Each path below is one point turned by a fixed rotation once a step. After each direction that follows a path, write how fast that rotation turns it, in degrees a step (0 if it stays still).
Each turn is a multiple of 5 degrees from 10 to 175, or 0.
path 1
[ 50.5  -5.1  19.8  20.2 -19.9 -10.5  43.7  -5.4 -12.3  -9.6  10.1   0.8
   3.3  21.2  -2.6  26.0  12.6 -20.0  -8.2   2.8  43.3  24.4   7.1   0.9
  21.7  62.4 -35.1 -16.7  22.4  -3.3   9.6 -27.0  -1.4 -19.4]
[ 46.4 -28.3 -12.6  42.0   4.5  -6.3  18.0 -29.7 -15.5 -15.3  -0.8 -30.1
  -6.6  10.8  -3.8  -1.8  23.8 -13.0  24.4   0.4  11.3  12.0  -6.8 -16.3
  -4.4  63.4 -35.3 -26.6  21.2   5.1  10.4 -29.5   4.9 -31.5]
[ 62.5  -7.6 -17.5   5.0   5.2  -0.1  24.5 -24.3 -16.6  -8.0  19.4  -3.1
   3.4  30.0 -23.8  26.6  15.1 -24.6  23.0 -29.4   9.4  34.1  24.2 -15.9
 -12.9  45.3 -46.0  -6.6   7.2 -24.7  10.5 -19.4   9.4  -8.0]
[ 29.9 -28.4  -6.6  18.2 -11.5  27.5  28.4 -10.5  -7.4 -14.9 -19.6  -0.7
  15.3  16.7  -0.7   4.2  -6.8 -47.8  38.3 -26.1  31.9  31.1  -7.3  -9.9
  13.9  56.6 -46.6  -7.3  -1.8 -16.7   1.4 -13.7  10.8 -23.2]
[ 64.4 -11.9 -22.3  -0.5   2.6   8.9   0.0 -19.7 -19.4 -15.7   3.7 -13.9
   8.4  18.8 -25.5  -4.9  16.2 -11.8  52.2 -14.2  11.3  28.1 -27.4 -23.1
  18.2  29.2 -35.4   2.0  -5.5 -25.0 -15.7 -26.1 -20.7 -33.3]
[ 62.3  14.2   3.5  -8.1 -13.8   3.6  45.5  -9.0 -16.5  -1.6   1.6  15.9
  26.4  22.1 -11.9  14.4   7.5 -17.8   8.4  -3.2  43.7  43.4 -14.8 -21.3
  33.9  32.4 -30.4   4.5   9.7 -22.1  -5.8 -22.4  -8.7 -20.4]
[ 49.6 -23.8  -7.7  40.6 -11.0   8.0  39.3 -11.7 -14.5   2.6 -23.0 -12.4
  17.2   0.1  -3.6 -16.0  27.9  -6.4  14.5  19.3  20.6  29.5 -35.3 -27.6
  28.1  41.8 -23.6 -13.3  21.7  -4.2   0.8 -26.7  -8.1 -31.3]
[ 73.3 -13.5 -24.7  20.0  -3.4  -2.3  29.6 -14.5 -18.4   6.9  13.3  -2.7
   1.8  14.5 -30.1  20.4  43.6   1.8  -8.0   6.3  -5.9  38.3  11.3 -29.3
  14.2  33.9 -31.4 -10.7   8.4 -23.3   2.8 -22.3  -9.3 -13.6]
[ 43.6 -35.0  -3.9  33.8 -26.2  10.2  42.9   5.1  -1.9   5.6 -20.1  10.9
  -8.8   9.0  -7.9  28.5  12.8 -35.5  -4.4  -3.4  20.7  35.2  13.8  -9.0
  20.2  58.4 -33.7 -11.1   3.4 -16.9  10.9 -13.9   0.6 -25.1]
[ 48.1 -46.6 -12.4  26.3 -11.4  -2.5   0.0  -2.3 -11.6 -13.7   1.6 -22.0
 -20.8  17.6 -20.6  18.6  24.9  -8.6  40.4  -4.0  -3.3  17.3  -8.9  -2.9
  13.4  53.5 -38.2 -16.3  -6.3 -14.6  -0.4 -25.6 -17.4 -43.5]
[ 48.5  -2.8   1.8 -11.4 -10.5 -16.4  23.6 -13.8  -8.7 -15.3  24.4   7.0
  -4.9  36.9 -12.6  43.8   3.4 -16.9  22.5  -8.6  34.9  29.3  12.2  -9.4
  17.2  53.0 -38.1  -4.7   0.1 -20.1   2.3 -27.1 -10.8 -31.3]
[ 29.1 -19.6  10.5  21.5 -11.7  -5.0  32.5 -20.8  -0.4 -17.8  -4.1 -14.7
  14.1  21.6   1.4  -3.8   3.7 -22.1  43.8  -0.1  42.3  24.2 -25.7 -14.5
   9.1  56.7 -34.2 -14.6  21.6   2.4  19.0 -27.4   1.6 -37.8]
[ 56.9  -5.6 -22.0   6.9   9.2  -2.1  15.5 -37.6 -11.5 -15.9  27.5 -21.1
  26.7  27.8 -29.2  -9.0  34.3  -4.0  30.2  -5.2  15.2  28.5  -4.9 -31.9
  -0.5  34.6 -41.3 -14.1   7.0 -13.0   6.8 -29.6  -0.7 -16.0]
[ 52.4  -6.0 -16.2  12.4 -10.3  18.3  45.5 -20.0   1.2  -6.3  -5.1  12.8
  21.3  10.7 -14.1  -1.6   9.4 -48.3  -3.0 -18.6  40.9  37.7   6.8 -28.5
   9.6  40.1 -38.9   0.8   6.2 -20.9  11.5 -14.4  13.0 -13.0]
[ 64.1 -33.8 -14.2  33.7 -12.8  27.2   9.9  -3.4 -17.4  -8.1 -18.4 -18.4
   9.8   0.7 -26.1 -23.0  26.3 -27.4  24.5 -15.8   8.4  21.5 -23.6 -10.9
  17.8  35.3 -37.7  -0.5   0.3 -19.5  -5.2 -20.2  -8.5 -25.5]
[ 79.8   1.5 -14.0   0.4  -4.6   7.2  15.3  -3.6 -32.1  -7.2   8.3   5.0
  -2.5  18.6 -22.0  25.6  19.5 -14.5  -3.9  -9.9  17.8  27.8  -2.2 -10.5
  33.4  36.5 -37.0   0.7  -4.8 -29.4 -28.0 -22.6 -18.1 -19.5]
[ 57.0 -13.0  11.9  29.3 -19.1  -0.5  43.2  -0.3 -23.6  -1.1 -28.6   4.5
  -8.4   3.4   9.4  17.7   3.3 -17.9  14.9   3.1  28.8  28.1 -23.4  -6.4
  26.8  54.6 -22.4  -5.2  24.6  -8.3  -3.8 -25.2  -6.6 -38.1]
[ 56.4 -20.9  -8.7  26.6   2.9 -10.3  26.6 -13.8 -31.2   3.3   8.2 -21.2
   3.5  21.7  -9.3  21.8  33.5  20.9  35.1  10.1  -8.5  28.6  -9.2 -17.8
  14.0  48.3 -30.1 -25.9  18.4  -9.8  -2.6 -30.3 -10.1 -24.0]
[ 36.7 -11.9 -19.1  10.3  -3.9  -5.8  50.3 -21.5  -3.9   4.7   2.9  14.7
   3.7  25.7  -0.9  43.0  10.1 -18.8  11.9   2.7  18.2  45.7  22.0 -32.6
   6.5  53.7 -31.4 -16.7   8.3 -17.0  12.8 -17.6   8.6 -19.7]
Speeds:
[ 11.3  -5.0   0.3   2.4   1.0  -4.8  -9.9   1.7  -2.8   1.2   3.5 -11.1
  -3.8  -1.1 -10.5  -7.6   9.2  11.1  14.4  -3.9 -15.2  -1.8  -7.9   1.3
 -10.5  -9.5   1.1   3.8   4.3  -1.3   6.3  -2.4  -5.4  -2.8]	140
[  7.9  11.2   1.3  -0.9   7.2   5.8  -6.6  -8.7  -7.6 -10.7   2.0  -6.5
   3.9  -0.8   0.5 -12.6  -6.0 -11.2  -1.3 -15.6   8.5  -9.1  -0.9   6.6
  -8.9   1.9  -5.7   2.3   4.4   2.4  -3.9  -0.8   8.1   6.6]	35
[ -1.4   6.5  -0.5   7.3   6.4  -6.8  13.2 -11.1  -0.9   5.2   3.4  -3.5
   9.0  -1.1   4.4  -5.6   7.4   9.1  -6.1   8.9  -0.4   2.6   2.5  -9.3
  -8.3   1.1   2.9  -7.8  15.1   7.4   9.1  -2.8   8.8   7.0]	65
